Each named turn below is shown by a few rows before and after it. Which turns, in which order, take the first row of each later pair to the second? The first pair is answered.
turn Befon:
-7,-27,-14,-9,13,-22,12,1,23,24,13,-16,14,-11,-9,-12,-29,33,-44,-1,10,17,-11,23,6,10,-28,-11  ->  -9,-21,-18,-10,12,-19,9,2,24,40,20,-13,22,-12,-7,-24,-30,27,-39,-5,9,13,-10,24,12,10,-27,-13
19,-35,12,3,6,35,33,-8,10,24,-2,-2,15,1,-2,-38,-21,-43,22,-34,3,4,30,-3,23,40,1,-12  ->  -3,-43,15,13,22,14,52,-18,-9,-8,1,1,-16,12,-17,-11,-18,-24,26,-33,-4,8,23,14,-30,36,-25,4
-3,-7,1,-4,10,-2,-5,16,-17,-7,-23,-4,11,32,7,-1,10,2,8,-9,7,-10,0,-4,26,-30,-2,-13  ->  -11,-9,-3,-2,16,0,-6,13,-13,-10,-25,-6,8,30,6,9,6,2,10,-11,2,-14,-3,3,16,-26,-4,-5
14,-3,2,3,-7,11,0,-3,-11,-24,-11,2,-9,9,13,10,-10,-5,13,-8,10,-16,-10,13,1,6,-9,19  ->  17,0,0,-6,-12,11,-7,-3,-15,-30,-4,4,-14,2,12,7,-11,1,9,-4,-1,-8,-13,18,-1,4,-4,23
turn zatu:
-14,-1,12,-6,-18,-21,8,15,43,15,32,-31,3,-50,-3,16,29,10,-42,29,-13,24,10,-18,0,-7,19,-22  ->  8,-15,29,-1,-14,14,-7,14,44,53,7,-25,29,-36,-4,-10,22,-31,-15,1,-8,6,13,-21,16,25,31,-41
-4,-32,3,8,20,4,23,-2,-36,-8,-1,26,34,0,25,15,10,20,12,30,-14,8,0,25,0,-24,-20,11  ->  -12,-29,2,12,17,-3,30,10,-23,-1,10,23,36,-2,31,19,16,25,-4,45,-17,17,7,23,-5,-24,-8,7
-52,14,-17,-6,16,-40,-5,22,-37,-40,7,-7,-33,-3,-22,11,-18,52,5,27,-16,6,-24,27,-26,-45,-42,22  ->  -74,17,-5,-4,-1,-46,6,17,29,3,35,-21,-22,-14,-16,14,5,41,-48,66,-16,6,-8,20,-13,-12,-6,15
turn digom:
25,-12,24,-17,-15,38,36,-24,19,-28,71,-14,-1,-28,11,-23,3,-5,-39,10,-19,6,47,11,-25,19,7,16  ->  -6,-14,28,-2,-5,17,45,-36,25,-33,72,-10,-10,-14,0,7,12,16,-45,22,-23,15,34,15,-50,17,-2,22
-32,-4,11,26,13,-30,-17,-7,27,45,-24,-9,28,28,-23,25,3,0,-1,19,-1,-5,-40,6,-13,9,14,-4  ->  32,-3,7,-10,-11,22,-19,-4,9,45,-17,-2,41,7,1,-36,-15,-34,4,-16,11,-8,-4,-2,31,8,26,-12
31,-28,29,15,4,43,28,-23,39,22,1,4,4,15,6,-26,-10,-36,22,-32,2,-18,35,-12,-16,48,12,-16  ->  -27,-32,35,46,16,2,27,-28,45,19,-6,1,-5,40,-10,17,2,-12,19,-5,-13,-15,8,0,-52,52,3,-13
-20,-22,25,-8,24,30,39,-16,8,6,24,-3,9,13,-12,-7,23,2,1,-5,-14,-8,15,25,-25,34,-12,26  ->  -32,-12,21,-7,16,13,29,-3,31,29,28,-4,18,6,-13,2,31,5,-23,20,-15,-6,8,13,-5,32,10,15
turn piv:
-32,-20,23,1,-13,-25,-12,-3,13,7,-38,-4,15,36,-14,11,23,6,34,-25,-13,-8,-19,20,-4,-6,-11,-8  ->  -26,-20,20,3,-4,-25,-4,-12,2,-11,-20,-7,8,30,-17,16,16,13,36,-32,-10,-7,-16,31,-21,-7,-21,-8
-14,8,-8,13,6,-8,-5,-13,1,11,-7,20,0,9,-19,18,13,1,-1,-5,1,5,-5,8,-14,-3,6,5  ->  -9,7,-8,18,13,-2,-2,-14,-4,3,1,24,-2,6,-18,16,14,0,0,-4,-2,3,-10,10,-22,3,-4,6
-15,-16,-9,20,-9,-17,-3,-13,-16,-18,16,9,-10,15,2,26,5,42,14,-5,-13,-15,-3,-15,-13,9,5,-3  ->  -20,-19,-13,22,-11,-10,-1,-21,-9,-17,19,2,-15,12,3,25,9,36,4,-2,-18,-18,1,-18,-26,9,7,0
Pairs:
Between the rows of a pair lie 2 to 3 turns.
61,20,-27,-4,-9,4,-34,13,-20,23,-15,-2,6,-16,17,-9,-13,7,-4,23,34,1,-17,-8,53,-25,21,-4  ->  -4,14,-9,31,3,-39,-26,-1,23,41,-8,-12,-2,6,-5,39,13,26,-23,61,19,2,-31,-6,11,-12,21,3
digom digom zatu
38,-12,-53,-41,49,-20,-31,27,-1,-1,-32,23,17,-14,4,32,14,22,3,7,2,38,-7,-11,32,-46,-20,-12  ->  22,-8,-37,-29,43,-17,-14,22,35,30,-16,16,31,-18,1,30,22,8,-32,32,0,38,10,-17,39,-34,0,-18
zatu zatu
-1,-49,16,16,-6,30,10,-28,56,23,5,-21,22,18,-3,-14,2,-27,-20,1,11,12,38,1,-15,36,25,-13  ->  -2,-64,11,22,6,31,20,-36,35,4,-7,-14,5,26,-10,-2,-7,-19,13,-14,4,10,29,9,-46,39,-5,-11
Befon zatu
-12,-28,20,46,24,4,-17,-14,8,10,21,-9,13,21,-29,17,16,-38,-20,-14,9,-37,-11,-1,-43,68,2,-9  ->  -33,-12,4,47,21,-31,-40,-3,5,17,11,-4,10,12,-32,42,38,-5,-38,10,14,-35,-30,-3,-36,38,2,-13
zatu digom Befon
20,-25,3,-28,6,63,53,-12,-12,17,36,-16,12,-10,13,-25,10,-42,-31,-37,-3,-12,55,-9,-20,33,-30,-5  ->  -4,5,-4,-26,-6,32,40,6,30,53,45,-18,16,-23,9,-12,29,-31,-77,7,-2,-3,46,-22,15,20,4,-10
Befon digom digom
32,-11,36,-5,23,17,8,2,-1,24,18,20,38,24,12,-4,-12,-36,37,-68,9,-14,13,27,15,16,23,-26  ->  28,39,12,-26,10,-12,-23,36,-1,33,15,22,40,-2,22,-2,0,-8,-6,-24,16,1,-7,12,54,-27,45,-24
zatu digom digom
13,-23,13,-2,15,23,19,-8,-35,-37,-1,-2,-15,6,11,-6,-31,-15,51,-45,2,-13,7,17,-48,23,-27,0  ->  -25,1,1,-14,10,-7,39,-2,5,-46,55,-9,-35,-23,11,23,-8,25,-17,16,-5,7,16,15,-62,7,-12,7
zatu zatu
-11,-23,28,19,-11,23,5,-11,70,82,-38,-8,49,49,9,-6,-13,-33,-2,-18,0,-18,20,-10,5,66,51,-20  ->  -68,12,0,35,5,-55,-27,5,39,53,-59,6,19,61,-10,63,4,30,0,26,-13,-2,-35,-1,-15,21,27,-6
digom zatu digom
-1,-41,18,21,48,31,35,-2,30,48,-41,34,40,51,29,-7,-14,-59,13,-35,-1,-8,31,-19,5,52,8,-37  ->  -21,-37,4,28,70,4,27,-11,-17,5,-69,47,21,68,11,28,-19,-25,45,-44,-8,-3,-6,-2,-39,25,-36,-20
digom zatu
-9,4,-1,37,-2,6,-25,15,59,79,5,3,22,63,-37,-8,2,-56,5,-31,10,-14,27,3,33,24,37,-31  ->  -37,43,-26,41,-2,-49,-52,33,31,60,-10,9,3,52,-41,26,11,-10,-4,6,7,0,-10,4,47,-19,34,-16
zatu Befon digom
-25,-17,-23,22,-3,-64,-12,-23,-2,-24,-12,24,17,17,-14,43,45,18,-33,25,-9,19,-4,-45,-25,-3,-15,2  ->  12,-56,-1,19,5,-10,9,-43,-21,-41,-12,23,10,24,-7,8,22,-21,6,-27,-1,1,25,-37,-44,31,-29,-2
zatu digom digom
43,28,-20,-29,-30,9,-15,23,13,18,31,1,11,-40,19,-35,6,7,-55,32,14,10,21,-20,54,-9,46,-5  ->  -50,-7,8,28,0,-30,12,-6,58,35,29,-7,6,11,-21,38,24,12,-48,49,-8,9,3,-9,-21,35,36,-3
digom digom zatu
-2,-34,32,37,20,20,6,-24,-2,13,-39,-6,1,30,-30,15,15,-46,35,-27,-46,-1,-8,-4,-22,24,-20,-12  ->  -5,-9,9,33,19,-12,-27,0,-34,3,-63,5,1,19,-30,28,15,-16,42,-19,-41,5,-40,-4,-7,-21,-28,7
digom zatu zatu
-4,-1,15,3,39,23,-19,-20,-98,3,-24,-6,3,22,16,-4,-7,-23,41,-21,45,21,-39,-10,16,-30,-45,-7  ->  12,30,0,-27,18,30,-13,-11,-96,-12,15,-12,-13,-15,35,-22,-6,-13,3,10,61,33,-20,-18,36,-51,-28,2
zatu digom digom
